Each named move below is a turn or a mirror, shown by a few rows before and after it. Which moves, in which order, take the first row of each later pair to the second? The first pair is answered.
gol:
[ 1.01 -1.45  1.42 -1.01  2.27 -1.76 -0.42  0.27 -0.36 -1.07  0.14 -1.72
 -1.65] => [ 1.28 -0.89  1.52 -1.26  2.60 -2.02 -0.13  0.05 -0.14  0.49 -0.06 -1.66
 -1.55]
[ 0.21  0.99  2.28 -1.56  0.53 -0.51  2.12 -0.57  0.08  2.70 -0.54 -1.53
 -1.19] => [-0.80 -0.88  2.26 -0.73 -0.24  0.34  1.26 -0.10 -0.59 -3.09 -0.23 -1.82
 -1.79]
[-1.41  0.59  1.52 -0.41 -0.44  0.05  0.40 -0.25 -1.03  0.65  0.43 -1.14
 -0.18] => [-1.51  0.41  1.42 -0.33 -0.51  0.22  0.41  0.02 -1.22  0.06  0.59 -1.20
 -0.30]
fifip:
[-0.70  2.03 -1.14 -0.14 -0.48 -0.20 -0.14 -0.01 -1.11  1.73  0.07  0.61
 -0.13] => [-0.86  1.97 -1.14 -0.21 -0.43 -0.16  0.02  0.19 -1.12  1.88  0.08  0.57
 -0.20]
[ 0.12  0.01 -2.33  1.73 -0.75  2.72 -1.49 -0.51  2.37  0.66 -0.05 -1.11
 -1.37] => [-1.50  0.33 -0.16  0.24 -0.51  2.61  3.87 -0.87  0.85 -0.04 -0.67  0.43
 -0.83]
[-1.59 -0.49  0.80  0.22 -0.55 -0.39  1.37  0.48 -1.54 -2.58 -0.41 -0.16
 -0.69] => [-0.62 -0.50 -0.67  1.29 -0.78 -0.18 -2.21  0.86 -0.54 -2.18 -0.07 -1.16
 -1.09]
vuto:
[-0.79 -0.78  1.24 -0.61 -1.36 -0.47 -0.07  0.69 -1.20  2.16  1.34 -1.66
 -0.79] => [-0.06 -0.84  1.37 -1.13 -0.78 -0.01  0.06  0.23 -0.45  2.55  1.28 -1.82
 -0.69]
[ 0.75  0.15  2.24 -1.74  0.85 -0.56  2.66 -0.25  0.79  1.98  0.02 -1.36
  0.31] => [-0.42  1.60 -0.23  0.46 -0.03 -1.81  0.44  0.55 -0.80  4.01  0.03 -0.09
  0.96]
[-0.04  0.71  0.42 -2.40  2.13  0.45  0.04 -1.72 -0.36  0.45  0.92 -2.48
 -0.71] => [-1.44  1.79 -1.05 -0.38  1.08 -0.77 -1.46 -0.66 -2.30  1.42  0.64 -1.48
 -0.33]
Pairs:
(two moves a pair)
[-0.78  0.45 -1.26  0.69 -0.22 -0.27 -0.96 -0.36  0.73  1.11  0.15  0.74
 -0.09] => [-1.07  0.16  0.32 -0.52  0.08 -0.01  1.70 -0.34  0.54  0.28 -0.04  1.03
 -0.12] -> fifip vuto
[ 0.03 -1.04  0.15  2.24 -1.64 -2.73 -0.56  2.44 -1.82 -0.49 -0.47 -0.66
  0.72] => [ 2.17 -1.85  2.46 -0.86  0.04 -1.38  1.84  1.11  0.92  0.39 -0.46 -1.94
  0.46] -> gol vuto
[ 0.46  0.45  0.63  1.07 -0.41 -2.69 -1.09  0.55  0.42  3.75  0.03 -1.50
 -0.34] => [ 1.95 -1.91  0.69 -0.27  0.40  0.32 -2.28 -0.77  2.81 -0.82  0.79 -2.03
 -0.32] -> gol vuto
[-1.16 -1.61 -1.75  0.68 -1.14  0.07 -1.42 -0.43 -1.00 -3.53  0.26 -0.06
  0.59] => [-1.84 -0.50  1.30 -0.35 -1.26 -2.45  2.71  0.28 -2.27 -0.34 -0.53 -0.92
  0.06] -> gol vuto
[-1.10  1.62 -1.08  0.19  0.42  1.40  1.31 -1.30 -1.18  1.43  0.46  3.00
  0.77] => [-1.69 -0.42  1.27  0.24 -0.53  0.36  1.96 -0.19 -2.03 -2.99  0.69  0.67
 -0.96] -> fifip vuto
[-0.62  1.06 -0.19  1.02 -1.44 -1.15 -0.30  1.87 -0.60  2.89 -0.13  0.00
 -0.54] => [ 0.26 -0.24  2.26 -1.20 -0.57 -0.19  2.52  1.06  0.57  1.30 -0.10 -0.72
 -0.97] -> fifip vuto
[ 0.43 -2.50  2.15  0.73 -0.95 -1.72  0.27  1.02 -0.97 -1.34 -0.47 -2.15
 -0.53] => [-0.07 -1.40  0.44  2.44 -1.52 -2.14 -1.53  1.40 -1.79  0.32 -0.47 -1.22
  0.07] -> vuto vuto
[ 2.78 -1.04  1.22 -2.46  2.03  2.20  3.31 -1.73  2.17  1.29 -0.43  1.27
  1.61] => [-1.84  0.10 -2.37  3.15 -1.40 -0.68 -0.30  1.02 -3.47 -1.45 -0.52  3.21
  1.65] -> vuto gol
[ 0.23  2.38 -1.28 -0.69  0.85 -0.54 -0.35 -0.34  0.61  3.34 -0.11 -0.18
 -0.40] => [-0.74  1.32 -0.61  0.79 -0.52 -1.88 -2.05  0.90 -0.79  0.30  0.03 -2.08
 -2.08] -> vuto fifip
[-3.05  2.89 -0.97  0.74  0.44 -0.17  1.01 -0.31 -1.53  1.10 -0.50  1.43
  0.02] => [ 0.13  1.04 -1.29  0.07  1.15  1.25 -3.31 -0.73  1.95  0.14  0.64 -1.62
 -1.21] -> vuto fifip
[ 0.60 -1.34 -0.54  1.61 -1.15 -2.44 -1.38  1.25 -1.38 -0.07 -0.07 -0.81
 -0.02] => [ 2.55 -1.49  0.66 -1.37  0.84 -0.39  1.24 -0.70  1.20  1.42 -0.05 -0.33
  0.89] -> fifip vuto
[-0.64  0.49 -2.02  0.31  0.65  0.83  1.89 -0.42 -0.78  0.25 -0.30  4.28
  2.47] => [-0.38  0.09 -0.16 -0.85  0.76  0.60  3.74 -0.42 -0.62  0.12 -0.51  3.49
  2.14] -> vuto gol
[-1.63  0.28  0.01  0.73 -0.27  0.45  2.20  0.41 -2.13 -1.68 -0.39  0.87
 -0.75] => [ 0.70 -0.50 -0.52 -0.76  1.12  2.81  1.11 -1.13  0.85 -1.67  0.10  0.73
 -0.37] -> vuto gol
[ 1.39 -1.50  0.58 -0.59  0.79  1.35  1.83  0.33  0.36  0.72 -0.58  1.08
  1.18] => [-0.13 -1.41 -0.33  1.84 -0.97 -0.44 -0.61  1.97 -1.74 -0.58 -0.42  0.64
  0.55] -> fifip vuto
[-0.11 -1.77  3.37 -1.18  0.34 -0.29  2.10  0.13  0.71 -2.20  0.49 -2.58
 -1.45] => [-0.20 -1.29 -1.42  1.63 -0.03  1.13 -3.82 -0.10  0.66 -3.11  1.13 -0.75
 -0.15] -> vuto gol
[-0.61  0.91  0.62 -1.53  1.22  0.96  1.05 -0.30 -0.37  0.82 -1.65  1.38
 -0.02] => [-0.78  0.78  0.84 -1.44  1.01  0.76  1.36 -0.07 -0.77  0.24 -1.68  1.40
 -0.29] -> vuto vuto
[ 0.16 -1.63 -1.74  1.63 -0.50  0.84 -3.41  0.76  0.72 -2.98  0.42 -0.04
  0.03] => [-1.64 -0.80  1.54  1.27 -1.62 -2.28  1.15  2.21 -2.19 -1.70 -0.50 -0.89
 -0.91] -> gol vuto
[ 1.30 -1.07  1.00  1.74  0.51 -2.73  1.85  0.75  0.57  0.29 -1.38  0.15
  0.31] => [ 2.57 -0.93  0.13  1.28  1.34 -1.44  0.57  0.10  2.25  0.98 -1.23  0.38
  0.81] -> gol vuto
[ 2.63 -0.33  0.11 -0.61  0.79  0.66 -0.82 -0.06  2.20  1.92  0.31 -0.90
 -0.01] => [ 1.91 -1.39  2.20 -1.11  0.26  0.15  1.12  0.35  1.38 -0.70  0.17 -1.77
 -0.85] -> vuto vuto
[ 0.86 -0.33 -2.20  1.27 -0.47  0.19 -3.06  0.06 -1.03 -2.05  0.09  2.04
 -0.48] => [ 0.00 -0.75  1.57 -0.06 -0.98 -1.51  1.55  0.80 -2.31 -2.94 -0.48  0.59
 -1.80] -> gol vuto
[-0.93  0.55 -0.39 -0.17 -0.14 -0.31  2.22 -0.48 -0.33  0.15 -0.25  1.21
  1.05] => [-0.60 -0.73  0.26  0.30 -0.90 -0.79  0.44  0.31 -0.13 -2.34  0.11 -0.73
 -0.24] -> fifip vuto
